Where one turn sends some rows of the set: a few examples, then the rows asked
bazu: [ -7  20  10   7  14   6  38  -2 -19 -11  14 -40]
Moto: [ -4  25  18  23  16  10  28 -11  -2  11 -12  -7]
Zovi: [ -8  25  20   1  14   3  30   2 -24 -19   8 -30]
bosu: [ 15   1 -30   1 -13   1  18   5 -12   2  12   1]
birof: [ -5  -8  -6 -16   0   1  22   7 -17  21   4   5]
mozel: [-14  20  20 -10   0  15  40 -15 -28   5  11 -13]
Zupu: [ 10   3 -20   4 -15  17  16   3  16  13  13  -9]
dubu: [ -8  26  25  -3   8   8  29   1 -20   6  -9   2]
Bugu: [ -8  14  -2  11   5   6  45 -25 -33   2  15 -15]
rez: [ -6  12  -7  -6  -1  12  -8 -17  -9 -30  27 -14]
fekev: [  0  20   5  20  23  -1  31  -6 -23 -17   8 -31]
gov: [-14  -3  17  -4   0  18   0  -9  11  12   4   1]
Zav: [ -3  24  19  20  21   7  25  -5  -7 -15   4 -34]
nir: [-18 -12   2 -10  -3   7   6 -24 -24  -5  23   3]
lod: [ -5  18   2 -14  -8  24   0  -1  16  -6  20 -25]
muk: [ -1   5  -1 -11 -24  23   7  -9  10  -5  26 -10]
gami: [ 10   6 -12  -2 -11   1  -4   3 -15 -16   5  16]
feza: [ -1  -7  -9  18  13  -4   0 -14 -12   3  -3  13]
fes: [ -6  18   6  31  16  10  29 -33 -15  -4   4 -10]
vul: [  9  18 -16   3  11  -3  -8   3 -14 -23   4   4]
Naz: [  1   5  -5   4 -14  13  -8 -20  -2 -25  20   4]
dogep: [ 10  13 -31 -12   1  -4  14  17 -17  -1  10 -11]
Gepup: [ -7 -15 -17   9   2  13  22 -21   1  20  18 -15]
zepot: [  9  11 -29   3   1  12  17   3  13   8  15 -29]
fid: [ -1  27  15  10  19   3  31  12 -12  -8  -2 -29]

Zav goes to bazu
fes goes to mozel
Now these:
zepot goes to dogep
nir goes to gov
Zupu goes to bosu

Where one turn sends some rows of the set: a few examples, then the rows asked
kefo: [ -4   4 -11 -24  11  13 -50  -1  24  -3  32 -20   9   5 -21 -34  14  22
 -20  -1 -24 -11]
duvif: [ 15  -2  -8 -33  -6   3 -46   8   3   5  -6 -14  34  17 -17 -27   1  -4
 -29  -5  -6  -1]
veve: [-30  13  -1  -4 -44  -7 -29   1  18  -4  27   7  19   7 -24  -7 -24   3
 -21   4 -21 -15]
Tuve: [-19  20  -9   4 -13 -13 -22  33  10 -12  15   7   5  -9 -20  -2 -21  -8
 -22  -1 -23   0]
Tiv: [-13   4 -24 -13 -36 -10 -26   1  -1 -10  28   5  17 -12 -52 -27 -30   4
  -4   2 -17 -24]
Div: [ 21  -3 -18   0 -13   1 -36   4  16  -8   1  19  19   8 -25 -30  31  13
  -8   0 -33 -13]
Dena: [-19  22 -15  13 -10  -8 -34  19  18 -30  31 -15  14 -20 -29 -25 -13  11
  -9  -4  -5   7]
dugev: [-31  16   8 -14  -5   3 -31   8  -9  -6  17 -10  17   4 -25 -22   3  22
  -4  22  14 -14]
vef: [-16  25  22  12   1 -13 -51  17  -3 -14  14  -7  23 -15 -36 -30 -12  10
 -14 -12 -32 -14]
kopa: [  9   1 -25 -14   0  -4 -49  12   1  14   4  -8  36  15 -16  -4  15  20
  -8 -16   0  -2]
Zaki: [  7 -15   6   8   0  -1 -31   6 -30  -4   7  15   5  10 -25 -48  -7  25
   2  -1 -23 -13]
zuv: [ 22  -7 -18 -25  -7   6 -55  -5  19  -3   6  -3  35  15 -20   0   0   3
  -6 -16   1 -16]
bav: [ -3 -18   6   5  -2  12 -42 -14   4 -14  17  20  17  16 -26 -14 -31  38
   9 -18  -9 -19]
Gadun: [  4  -6   4  14 -24   1 -48   6 -12 -13  26  18  23 -11 -36 -33 -43   3
   6 -20 -18  -5]
Gurok: [-11   5 -42  -5 -24  -4 -47   0  13  -9  14  12  22   8   6 -17  -6  28
  -3   6 -30  -5]
Levuv: [ -7   4  -7  -1 -11  23 -34  -7  15  13  11  17  15  25  -9 -12 -13  17
   2   7  17   2]
Latos: [  2 -12  -7   4  -2   3 -42   2   5 -20  34  24  10  -3 -27   5   8 -17
  -4   6   0 -16]
bugad: [-15  12   3  -3 -24   3 -55  -2   0   2  23   6  21   1 -16 -28 -55   9
   1 -11 -29  -9]
Lemed: [ -1  -2  10  25  14  -4 -57 -20   8 -20   9   5  19   6 -27 -39   7  19
 -18  -6 -26 -14]
buzep: [ -4   8  18  26 -18  -8 -48  13 -15 -12  30   7  26 -12 -30 -32  -4   8
  12 -12 -23  -4]
buse: [ -1  17 -20  -3  -6  -8 -39   7   9 -24 -26  16  15  -5 -34 -21 -20  12
 -28   9  -4 -24]
lize: [ 19  -4 -14 -32  -9   7 -44  13  -9   9   9 -18  21  15 -11 -22   0  11
   1  -6  10  -7]
Nemed: [ -1  17 -22  14 -29 -10 -36   0   5 -19  27   1  12 -17 -29 -39  -9 -11
   8  14 -12  -8]
nuru: [ -3  -3  18  -6  11  14 -43 -12   6  -9  -1  14   7  20  -3 -29 -37  -2
 -11   4 -26  -7]
zunuf: [ 11   4 -17 -18  24  17 -41   5  18   4  11   9  -7   2 -26 -12 -21 -10
 -19   1  -3 -13]
fafo: [ -3 -23 -16 -26 -12   8 -39  11   1 -25  33  -1  12  -5 -22 -41 -20   5
 -36  -1 -16   5]
faf: [  5 -10 -10 -13 -14  13 -19  13   3  -7  -6  15  25  11 -45 -38  -8  36
 -17  -8   3  -2]
Tuvim: [-16  29   5   5  -1 -11 -57   6   7   1   8   8  18  -7 -21 -11 -35   0
  -7 -10 -42 -21]
vug: [-18   3  -7  -6  41   1 -45   3  -2  -1  13   1  15   3 -20 -19 -15  23
  -1  -8 -38 -10]
Zore: [ 30  -2  -8  -6  -9   2 -54   4   8  -4  -6  -8  25  11 -23 -19   4   2
 -25 -13  18  -8]

Lemed goes to nuru
veve goes to Nemed
Now these:
buse goes to fafo
buzep goes to Tuvim
zunuf goes to faf
lize goes to kopa

